Each path below is one point turned by a fixed rotation once a step. After each direction that follows a path, write how fast that rotation turns it, in degrees each step (0 if it stays still).
Each turn is a multiple of 5 degrees from 10 to 175, or 0.
Each row of a path follows its step; steps can be skipped.
path 1
step 0: [  0.0  -0.1  -0.2   6.7  11.9  24.1  10.2   3.2  17.9  -5.1   4.0  -4.4
  20.4   0.7  21.7 -29.6  -6.2  13.4  -0.6   1.5  -0.1  18.5  -6.0  -8.8
 -12.5 -16.1   9.0   8.7 -26.9  -6.8]
step 1: [-11.4  11.2  -4.9  -2.3  26.3  13.3  31.7  16.5 -13.4   1.0  -6.9 -20.8
 -23.4   5.4  13.3  -2.4   4.6  -0.3   4.0 -12.1  -2.5  -8.5   0.3   5.3
 -20.0 -12.8  -5.1  18.5   3.8  -5.3]
step 2: [ -1.3  11.0  -4.3 -20.0  -2.1  19.7  -2.0   6.1 -12.4 -26.6   3.9  -0.5
 -16.2  25.6  -3.3  -4.9 -19.8 -18.5  16.3   8.4  -0.5  16.2  -4.9  18.8
  -6.6  -2.3 -14.5  -2.8 -19.4   7.3]
step 3: [-17.3  -0.6 -23.3  12.4  -9.9  25.7   4.3  -3.3   5.7 -10.0  -6.9  -5.9
   7.5  -0.4  10.4   6.8  -2.6 -11.9  34.4   3.2  10.8  24.9  11.2   0.3
   6.9   7.0  13.6  19.0  11.3   3.7]
step 4: [ 18.2  -9.7 -28.0 -17.7  13.9  -4.4  27.3 -15.3  -1.9  -5.6  -0.6  -7.6
 -17.7 -14.9 -20.5  12.6   2.3   1.5   8.1   2.5  25.4   8.5   5.7  -0.7
  -2.8  15.9  -2.7  12.9  -5.5   4.4]
step 5: [ -9.5 -16.3  -6.2  -1.3  -2.7   2.3  -2.1  -0.7  13.5  14.3   1.8  -1.7
 -13.1   8.0 -23.2  23.0 -21.3   3.5  19.9 -12.9  -7.9  16.8 -13.5 -12.8
   9.5  15.0  -9.3  -7.9 -27.5 -15.9]
step 6: [ -8.4 -32.5   3.8  17.7  18.2 -10.1  15.1  -0.3  -8.9   7.5   2.8  10.1
  16.8  -3.2   1.6  10.2 -32.4  -8.7  10.3  -5.4  -3.4  -6.8  13.7   6.2
   9.3  11.0  22.1   6.4  -8.2   9.4]
step 7: [  4.3  -2.9   1.8   1.8  24.3  -0.4   8.0 -19.9   8.1  15.1  -3.2  10.9
 -19.5   8.9 -26.7   0.7  10.7  12.3   3.9   6.7 -17.3  -5.7  20.6  22.6
   2.9  -2.6  23.1 -13.1  -6.1   1.5]
step 8: [ -3.8  -4.8 -15.7  -2.5   0.8  -6.8  -0.9   0.2 -15.5  21.9  17.6   6.7
  12.2  17.9   9.6   1.0  13.9  18.5  -3.2  -8.1 -34.3  22.1  -2.1  11.6
  12.5  11.4  -3.1 -10.3  -6.6  16.4]
step 9: [ 27.4  -5.9 -13.3   2.5  11.3  23.9  -5.6  -1.9  -2.3  24.0  -7.0  -4.0
  18.9  -1.3  26.3  11.6  -3.9  11.4   7.1  11.8  -6.8 -22.8  -3.4   3.6
  -4.5  -6.6   6.7  -9.8  -4.4  23.6]
step 10: [ 12.5  35.0 -12.3  18.4  10.7 -19.5   4.4  10.8  -2.8   6.1  -2.5 -14.8
 -10.8  -1.6   0.5   5.8   1.5   8.3  16.6  12.8 -12.2 -17.1  12.5   8.8
   6.0  -2.2 -24.5 -17.0   4.3   6.0]
[-5.1 -4.8 -4.0  6.5 -0.4  7.7 -2.9  0.4 -1.9  1.3 11.2 -7.4 10.8  0.6
  3.0 -1.1 -0.8 -3.3 -2.9  2.4 -1.5 -3.6 -4.1 -5.2  7.5  1.2  7.2  9.8
  1.0 -2.7]
130
[ -7.5   1.7   7.5  -4.4   0.4   2.9   1.7  -3.0  -9.6  -1.4   3.1   1.2
  -2.7   9.2   3.7   1.3   5.1  -1.3  -0.7   0.9  -6.8   1.9  -1.7   6.1
 -10.5  -1.1  13.2  -1.0   1.2   2.6]
60
[-2.6 -0.1 -4.6  4.4  5.6  4.3  5.8 11.4 10.6 -7.6  4.0  8.9 -2.0  1.4
 -0.1  7.1  3.7 -1.4 -5.8  4.3 -1.7 -0.6 -4.2 -1.9 -2.0  6.2  1.1 -4.5
  0.6  6.6]
0
[ 3.6  3.0  7.2 -0.6 -0.4  1.7 -4.5 11.0  0.6  7.5  1.8 -0.9 -1.3 -7.7
  4.8 -4.1  1.1 12.6 -4.2  3.6 -6.7 -1.8  4.4  7.5  3.6  2.8  2.3  3.0
 -5.6  4.5]
35
[  1.8   6.2  -1.8   2.0  -3.6   1.4   9.0   2.4  -6.5  -3.4  -6.6  -3.3
   1.7   3.2  -4.3   2.0   9.8  -0.2  -5.9  -2.3   0.9  -3.8  10.1  -6.3
   5.7   1.3   4.6  -1.9 -10.7  -4.5]
115
[  3.6   3.1  -2.5   1.1   0.9  -6.6  -2.1   1.7  -1.6   7.5   2.1   2.9
 -11.5   8.6  -7.0  -3.5   1.7  -3.3   0.3  12.8   1.6  -3.9  -2.8  -5.7
  -0.2  -2.9   0.5  10.2  -2.4   2.4]
130
[ 4.6  2.5  4.1  4.3 -7.7 -4.7  7.1  1.4  9.4  1.0 -0.8  0.5 10.4  2.0
  3.1  5.5 -5.1 -0.9  5.6  6.0  3.6  2.1  6.4  1.8 -4.6 -9.5  7.1  3.6
 -0.2  3.4]
115
[ 11.3  -2.6   2.1  -8.7   3.6   6.6  -3.2  -7.7   0.1  -8.1   2.7   1.5
   4.7  -1.1  -4.1  -4.0  -5.1  -1.2  -5.8   6.2   5.1  -2.9  -3.2   1.4
  -1.3  -1.1   3.2  -3.4 -10.7   4.9]
160
path 2
step 0: [ -7.5  -2.0   7.4 -22.3   7.3  -3.7  -8.3 -12.4   4.3  10.4   9.3  -7.9
   3.4 -10.6  31.6  10.2  -5.1   2.5  16.5  19.5  -6.7  13.7  12.4  12.9
 -15.9   2.8  15.8  20.0   2.1  20.4]
step 1: [ 14.3   3.9   0.8 -15.1  -8.9   2.2  -2.1  11.2   0.7 -14.9   8.2  -8.2
  -1.4  -5.4  20.2  22.6   8.5   7.5  -4.0  19.5 -21.1  13.8   2.1  17.8
  20.5 -19.2  24.4  -2.1  -1.5 -14.4]
step 2: [ -9.8  -3.8 -11.0 -11.6  23.3  -3.7  -2.1 -10.0  -1.5 -14.7   3.1  -8.6
   5.7  11.3  -0.8  13.1 -16.8   5.9   0.9  -5.5   3.3   3.5 -12.1  25.2
  18.6   4.4  34.2  19.0   9.6   2.8]
step 3: [-16.6   0.5   9.0 -20.9   1.4   2.3  -8.7   4.2   6.4  11.1   8.5  -6.6
   4.2 -15.6   5.0   6.6  -1.7  19.8  12.4  10.2 -22.9  17.7  15.1   2.5
   7.0   1.0  18.1  12.2  11.0  34.7]
step 4: [  9.8 -11.9  13.2 -22.4  -6.7   9.7   0.8   6.5   7.7 -18.9  -1.8  -0.2
  17.7   8.2  -4.4  32.4   1.3  14.6  -2.6  21.2  -5.5   3.6  10.2  12.8
   7.0 -18.6  23.6  -8.9  -4.1  -4.5]
step 5: [ -7.9 -11.8 -13.3  -7.1  19.6   9.3 -15.4  -2.1 -16.9  -7.2  -9.9  -4.4
  -0.1  12.9  13.8  10.1 -15.2  -2.5  16.3  15.1   8.1 -13.4   6.1  20.2
   8.2   0.0  31.2  16.6   4.5  14.3]
step 6: [-15.3  16.5  13.8 -26.0   7.6   7.4   4.0   2.2   5.0   0.9  -0.4   9.0
  -3.7  -6.1  31.2   9.0  -1.1   6.7   6.9  10.2 -22.0  14.1  21.0   8.0
  21.7  -7.1   4.5  10.8   0.1  17.9]
step 7: [ 13.1  -1.5  10.2 -16.7   4.6  -4.0   8.5  -6.5   8.8 -17.3   2.1  -9.2
  18.0   7.2   6.3  25.2  -3.5 -13.0 -11.7  20.8  -4.9  19.6   4.3  14.4
  -4.7  -6.3  33.2   5.2  -5.1  -4.4]
step 8: [  2.4  -1.6 -19.2   3.8   5.9  -0.7  -7.2  -1.6 -14.1  -2.2  -8.4  -1.8
  -6.9  -2.3   7.4   2.4  -5.3   9.4  13.9  18.6 -17.4   6.6  -2.8  29.1
  12.3   5.1  34.2  17.0  19.9  10.4]
step 9: [-19.4  11.4   5.6 -23.2  -1.5   4.4  10.8  11.9  16.4 -20.2  -1.0  -1.8
   2.4  -0.7   7.7  13.6 -18.5  26.0  -1.2  -1.8 -21.6  12.5   6.6  13.2
  21.0   0.9   6.4   5.7  -1.8  20.4]
step 10: [ -1.1 -15.1  13.7 -11.7   2.7   2.7  -0.6   4.5  -6.1 -12.1  -2.2 -13.0
  25.4   8.1 -18.1  14.7  -4.5 -13.9   0.4  17.3  -8.1   8.2  10.4   1.7
  -0.5 -10.5  36.7  10.8  -2.8  19.9]
[  0.5  -0.5  -2.7   4.4   7.3  -1.7  -1.3  -0.9  -1.0   4.2   0.1   6.1
   1.3  -6.4   8.4 -11.1   4.3  14.5   2.5   1.8  -1.4  -1.7   1.3   1.9
  -5.9   3.3  -1.1   5.5  -0.3   8.8]
130
[ -5.8  -8.2 -10.2   1.6  -0.5   1.0   1.8   9.1  -2.8  10.2  -1.3  -6.7
  -1.9  -5.8   2.0   4.7   2.7  -9.3  -5.3   0.4  -0.7  -1.3  -1.8  -1.4
  -6.1   0.8   4.7   3.7  -3.6   6.9]
145
[-0.3  6.3 -7.4  4.5  5.2 -0.6 -4.0 -0.1  9.6  2.4 -0.3 -6.7 -2.3  1.0
 -8.2 -1.1  3.0  5.2 -6.6 -0.7 -6.6 11.8 -1.3  2.3 -0.2  8.4  4.6 -1.5
  2.8 -5.6]
60
[  6.6   2.1   5.1  -4.2   8.3   3.8   6.8   0.2  -7.6   3.3   0.1  -8.9
  -3.3  -3.7  -3.4   0.4  -1.3   1.0   7.3  -5.5  -3.7   0.3   0.3   9.7
  -2.1   1.8   1.3 -10.5  -7.3   3.2]
0
[ -2.2  -7.7  -3.3  -8.1  -2.1   5.9  -2.5   5.1   0.8  -6.8   0.3  -3.6
   1.6   0.0 -13.4  -5.1   8.1   6.3   1.3  -4.7   7.1  -0.2   4.8  -1.4
   1.5  -2.7  -0.9  -1.4   5.4   7.7]
55
[  5.5  -2.7   1.7  -3.2  -0.6   2.3  -3.1   2.9  -3.6  -1.0   5.8   6.0
  14.1  -2.6   0.2   4.6   3.5  -3.9   3.9  -1.4  -6.8   8.4   4.3  -4.7
 -12.3   3.9  -1.1  -1.8   2.9  -3.9]
110
path 3
step 0: [  7.5   9.3  12.9  10.8   3.1 -24.4  -2.1 -13.3  15.4   1.2  -7.2 -29.1
  -7.1  17.8  15.0  -3.8   0.1  12.5   5.1   8.0   3.3  -5.6 -40.4 -21.4
   1.2  12.5  -4.0  -4.0  -5.1 -10.2]
step 1: [ 15.0 -25.2   9.1   3.9  19.3 -16.3  15.8 -15.4   9.3   1.4 -12.7 -29.8
   7.5  23.2  13.7  -2.2   3.1 -16.8   2.2   0.9  -1.6 -15.9  -1.3  -7.4
 -21.0  16.8 -12.0  -8.2   2.0   2.7]
step 2: [ 15.2 -13.7   9.4  -2.4   1.3 -20.3  -3.1   0.2  -6.9   8.3  12.2 -10.7
  -5.6  12.7   9.7   0.3   1.9  -9.0  -0.1  17.0   1.7 -25.4 -14.6  -7.6
 -19.0   4.0 -19.8  36.1  -8.4  23.9]
step 3: [  6.6   7.0  16.5 -19.5   8.1   6.8 -18.6  20.9   9.2  -2.4   8.1 -23.5
  -7.7  29.7  -1.7   9.3  -9.4 -14.8  13.0  -4.9   7.8 -23.5 -20.9  -2.5
   1.3  14.1 -11.4   1.4  -7.7  18.7]
step 4: [ -4.2 -15.6 -18.0  -3.5  14.6   5.0   3.9   0.1  25.4  12.1   7.6 -22.9
  -7.2  -4.4 -17.0  10.9   0.0 -11.3   8.1 -15.5   0.1 -33.9 -13.0  -6.7
  -3.8  -6.9 -20.8  -8.2  -7.9  25.8]
step 5: [-18.7  -4.7  -3.2   3.3  -6.7 -10.0   0.9  -5.4  12.1  29.3 -10.0  -1.4
 -10.0  17.8 -24.7  19.4   9.8   0.8  -0.2 -12.0  25.9 -22.4  -4.6 -11.9
   3.9   4.1  -8.7  25.8 -13.3   9.9]
step 6: [ -3.8  -5.8  -9.6  -1.5  -9.5 -17.7  -8.9   9.0  11.6  33.0  -5.8 -26.1
 -27.4   9.4   9.4  13.9  -4.9 -10.0   6.0  -2.8  12.7 -10.2  -9.2  -0.6
  22.6   8.4   1.4  -7.7 -18.4 -18.6]
step 7: [ 10.2 -20.8  -7.7  25.0  21.1  -7.8  -1.9  -2.4  22.3  10.3 -22.7 -13.1
 -16.5   9.7  -1.0   3.8   8.4  -0.2 -15.5  -6.2 -11.6  -9.1 -26.0 -13.9
  11.5   4.1 -14.4   2.4 -15.3 -20.9]
step 8: [ 20.8 -20.8   4.8  11.7  -2.9  -4.5  -3.1   1.3   6.4   9.2 -24.3 -16.7
 -17.5  15.4  15.6   3.3  22.5   2.0   0.2 -11.6  15.0  -7.9   4.9   7.1
 -24.6  12.0 -16.2  21.1  -1.6 -10.3]
step 9: [ 11.2  -7.6   4.4  -4.7 -14.0 -20.9 -13.8  20.0   3.0  -1.3  11.8 -30.6
 -10.6   4.7  17.8   1.6   5.0  17.0 -13.8   7.1   8.0 -13.5 -32.9   4.7
 -14.7   7.7 -21.5   5.1   2.0  -5.7]
step 10: [  1.2  -2.2  14.3  -0.8  21.4   1.0  -0.8   1.2  18.3  -8.0  -2.4 -39.4
  -6.7  17.1  -3.9 -11.4  15.4   7.5  -2.4  -5.8  10.4  -4.2 -26.3 -17.3
 -17.7  16.3  -2.8 -12.0   2.8  18.4]
[  5.5  -5.2   1.0   2.4   0.8  13.4  -0.4   8.9  -9.4  -8.5   4.1  -1.0
  -2.5   1.9  -0.8   5.0   5.8   3.1   3.1   6.1  -0.2  -2.5  -0.7   5.4
  -1.6   0.2 -10.6   0.6  -1.5   0.4]
60
[-3.3  5.2 -3.6 -4.0 -7.0  2.8  0.2  2.4  1.6  6.1 -1.3  0.5 -6.0  2.0
 -4.6 -4.9 12.5 -3.3 -8.0 -6.4 -8.2  2.0  2.0  2.8  1.7 -2.7 -6.1 -0.5
 -7.8 -7.8]
35
[12.8 -2.6 -2.2 -4.1  7.3 -2.7 -4.4  7.0 -3.6 -1.5 -1.7  9.7 -5.5  0.2
  5.3 -2.0 -4.7 -9.6 -3.0 -6.4 -5.2  0.2 -0.1 -4.7 -3.1  2.5  0.9  6.5
  1.4 -3.7]
65
[  5.7  -2.9   1.8  10.8  -6.2   0.1   9.3   8.4   7.8   0.2  -4.3  -0.8
   0.9  -4.1   3.5  -2.8   1.8   3.0  -1.2   1.7   4.8   6.9  -5.7   0.9
  -4.2   1.0   3.6   1.7   2.8 -12.1]
40
[ -0.5   4.3  -2.9   5.9  -2.8  -5.1  -2.8  -3.6  -0.6  -4.5   3.4   7.9
   5.7  -3.2  -5.3   0.6  -4.0   7.2  -5.5   2.9  -5.6  -5.1 -12.6  -6.3
   3.1  -1.1  -8.5   6.4  -2.1  -2.9]
155
[-4.4  2.6  4.2 -1.4  1.3  4.4 -2.1  4.8  9.1  0.8 10.4  0.1  4.7 -6.0
 -5.7 -1.9 -4.7 -7.6 -1.8  3.4  1.6  4.6  2.9 -2.0 -9.8  9.9 -3.9  2.9
 -6.7  2.9]
45
